Each path below is one point turned by a fixed rotation once a step. After each direction that follows a path, write how fast that rotation turns it, in degrees each step (0 if it stays still).
Each turn is a multiple of 5 degrees from 10 to 175, or 0.
Each row of a path follows its step; steps can be skipped.
Path 1:
step 0: [  4  11  23  -2  19 -47 -15 -16 -15 -33  -8 -16   2   2 -42 -31 -13  49
 -25  -1   9 -29  -3  15  41  28  -6 -26   4  11   8  -8   1  61   5  32
  -4  37  20  40   2 -21  17 -19   5  -3 -42 -23]
step 1: [-30  26 -46   1  -2  -6  -8  20 -29  -5   3   9   1 -22 -20  14  35  -2
  12  33  15  40 -28  14  38   2  29 -19 -15   5 -23 -20 -45 -38   2  48
   2 -16 -14  56  32 -18  21  11 -29  -6 -12  -7]
step 2: [  1   4 -23 -12  -2 -19 -14 -18   0  58 -22  14  31 -12 -44  13  12  11
  -6  -3  -9 -27 -16  34 -38  23  39   4 -19 -33  12  -8  13 -41  12 -22
   4  47   4  24  32  54 -15  19   7 -16   5  30]
step 4: [-28   6 -15  -7  -2 -16  24  17 -45  16  34  11 -21  43   3  30 -40  36
   0  13 -26   3 -32  21  45  12  31  13 -41   8  25  30 -43  21 -14  22
  -8   6  16 -10  26 -23  13  12 -38   8  -9 -19]
step 6: [ -8  67 -36   4 -11  17 -21 -24 -23  16 -39  18  18   5 -16  19   5  12
 -36  43   1 -22   7  -7   4  23  15  -5  -1  -7 -60   6  49  31   6  -2
   2  -6 -29 -18   2 -11   1  33  20 -39  17  -1]
step 7: [-14 -18  14   5 -36  -8 -38  11  -7  55  12 -18 -22  24  -1  23  -5  61
  11 -21  -3  10  -5   7  62   1   9   6 -39 -14  17  -3   9   6  29 -31
  32 -29 -30  -3  -9   1   6  34 -20 -18  35  12]
step 10: [-36  -4 -39   1 -20  13 -16 -14 -45 -24  37   7 -23  30 -13  12  42  19
  29   8 -17  10   2  -9  -5  -9   1  -6 -21  27   5  13  13  12  25 -24
  25 -31 -37  17   4  25 -31  39  59  17  36   0]
step 11: [ 27  14  13  -5  23 -14 -18 -16  11 -16   8  -7  10 -20  -4 -25  -5  46
 -33 -11 -46  13  13  31  21  13   5   1 -31  -7 -25  -8   0  48  54  -2
   5  -3 -18 -23 -36  79  -4  -2   0  26  -4   8]
step 13: [-19 -40 -57  27   6 -54   8  15 -23 -40 -15 -16  41   3  -9  12  43  23
  15  19 -14  -5   7  20  -8 -27  39  -2 -10   6  16  -4 -21 -32  -7   0
 -11 -24  28  15   7  16   3  51  10  -7  21  14]
[-10  -9  -7  12  -9  -8  -5  -6  -5  -6  -1  -6  -5   6   3  -2  13  -2
  -3  -6   3  -8   5  -9  12  -7   4  -6   4   4  12   8   0   8   5   9
 -11   7 -12  -7  -2 -15   6  13   0  -3  -3   2] : 115
[ -5  -2  -1  -3  -5   4   2   0  -2  -9  -6 -10  18   8  -5  -1  -7  -1
   1   8  10   3   0   4  11  -2  -2   9  -2  -2   9   1  -9  10   1  -8
   9  -8   6   9   0 -10   7  -1  19  -9  12 -11] : 115
[  8  -4  10  -1 -19   3  -3  -7  -6   8  19   5   5  -2  -9   2   5   8
 -13  10  10   3   5  -5  -3 -11   1   6  -1  -1   1   7  -3   5   2   0
   2  -5   1  -8  -7   9  -4 -11  -1 -11  -9  10] : 90
[  5   4  -3  -5   3  -1   2   7  -6   7  -5  -5  -1  -7   4  30   3   3
   5   2   1   4 -10  -5   2   6 -13   1   3   5  14  14  -4   1  -5   3
  -1  -6  -9   5  -1   2   8  -3   4   6   2  16] : 130
Path 2:
step 0: [-34 -16  27  15  -1 -31  37  17  18   5 -12  11 -16  20 -43  41  -3  18
  14 -36  15   0   9  53  25  29  28   0  24 -54  -2  -6   6 -21  26 -24
  22 -30 -37  15 -51  14   5   7  23  -6  23  -3]
step 1: [-46  -4  -7 -35 -18 -13  -7  61 -31 -32 -30  -3  13 -10 -32  26  22   5
  38 -17  14  -9 -12  10 -19  19  -3  12  22  -7 -11   6  -1  -8 -21 -27
  19 -11 -31  41 -59  -1  31  13  13 -50   1 -27]
step 2: [-54  25  38  35  -7  -2  -8  19  15   9  12  18   4  35 -12  12  23  -2
   9 -31   2  -8 -38  24 -21   2  -2  -3  36  -2 -38 -40  -1 -11 -23 -66
  35   5 -23  14 -48 -16  -1 -23  -3 -18  28 -25]
step 3: [-17 -16   5 -36  -8 -52  14  38  34 -36 -17  -2 -14  43 -18   0  31 -19
  33 -14  21  10  10  16 -33   0  40  32  23 -19 -12 -17  -2   2   5 -41
  56  15   7 -16 -39  10  -7 -10  -2 -30  35   6]
step 4: [-19 -13  14 -28   3 -13  16  54 -12  30 -19  10 -13   3 -54  -9   6 -25
 -41 -26  12   6  11   1   6  13   6   5  75 -14 -23 -14   1  17  -6 -27
  55   1 -18   4 -49 -19  21   2  23   9  17 -29]
step 7: [  6 -11   2 -21 -13   2 -21  60  11  -9 -13 -23  -4   4 -33  17  17 -23
  28  -3  27  -8  18   5 -22   7   9  25  15 -13  -9 -40 -63   2 -38 -49
  16   7   9  36 -29   4  53  21  32   3  29 -18]
step 9: [ -5 -17 -37 -36 -22 -47  11  38  17 -21  41  -3 -51  10   0  31  -6   9
  13 -16   8  19   4  20  16   4  24  -3  11 -46  12 -23 -11  12 -26 -29
  27  -8  -7  12 -67  10  28  12  -3 -29  41  11]
step 10: [-21  -1  25 -23 -34 -10  -2  37 -48  25  27 -30 -25   9 -22 -11 -15  16
 -12 -56  12  -9   0  16  -7   4 -12  10  27  -1  16 -34 -21  34 -32 -17
  34  20 -19  16 -43 -12  22  -5  18 -41   6 -55]
step 11: [-12  20 -10   6  -7 -20 -22  10  20  -5  63  21 -27  -5 -31 -14   4 -18
  29 -26  29   1  11  44 -24  10  19  37   4 -18 -28 -55 -35   5 -29 -39
  21 -15   4  -4 -15 -22  30 -39 -12 -36   8 -21]
[ 14   7   0   4  -8  -1  -7  11   3  12  12   2   2 -13   9   1  -8   5
  -3  10  -3   1   7   7   9   3  12  13   0   9   5  -4   1  -2  -4   4
  10  18 -10   5   7   2   2  -1  -3  -8  -2   7] : 10
[  8  -4   5   5  -2   3   1   0   3  -6  -8  -5 -11 -12  -3   7  -5   6
  -2  -2   4   3   3   4   6  15  -5  -8 -19   4  -9  -5   5  15  -3 -18
  -1   2   6   5  -4  11  -7   8  -2   2 -11  -1] : 40
[  6  12   6   6  -2  11  -8   0   1  -3   3   3   9   4   4  -6   5   0
  10  -3  14  -8  -4  -8 -15 -10   8   7 -11  -2   3  -1  -4   5   8 -22
   8   4   2  -5   6  -9   3   4   2   9  -1   2] : 80
[  6   4   3   0 -10   2   8  -3  -7   2  -1   3  11   2   8  12 -13   6
   9   3  17   7  -2   5   1  -1   1   0   6  -3   4   4  -8  -5   1   1
 -11  -1   9  18 -13  -1  -8   4 -14   3   9  -7] : 45
[  5   0 -15   0  -4   0  14  -1 -12  -1   3   7   4  -3  -5  -1   6  -3
  -9  -4   2  -6  -3  -1 -15  -1   7   2   6   7  -9 -14   6  -4   6  -6
   1   2  -6  -7  -5   2 -20  -7 -11 -13  -9  -4] : 40
[ -7  -4  -1   8  -6  -5  -6   1 -13  -8  12   6  -4  -8  10   3  -7   7
  -5  16  -7   9  -5  -7 -12   0  -5 -10   5   0  -2   5   9  -8  -7 -10
  13 -12   2   1   5  -4  -3  11   4   0   7   4] : 100
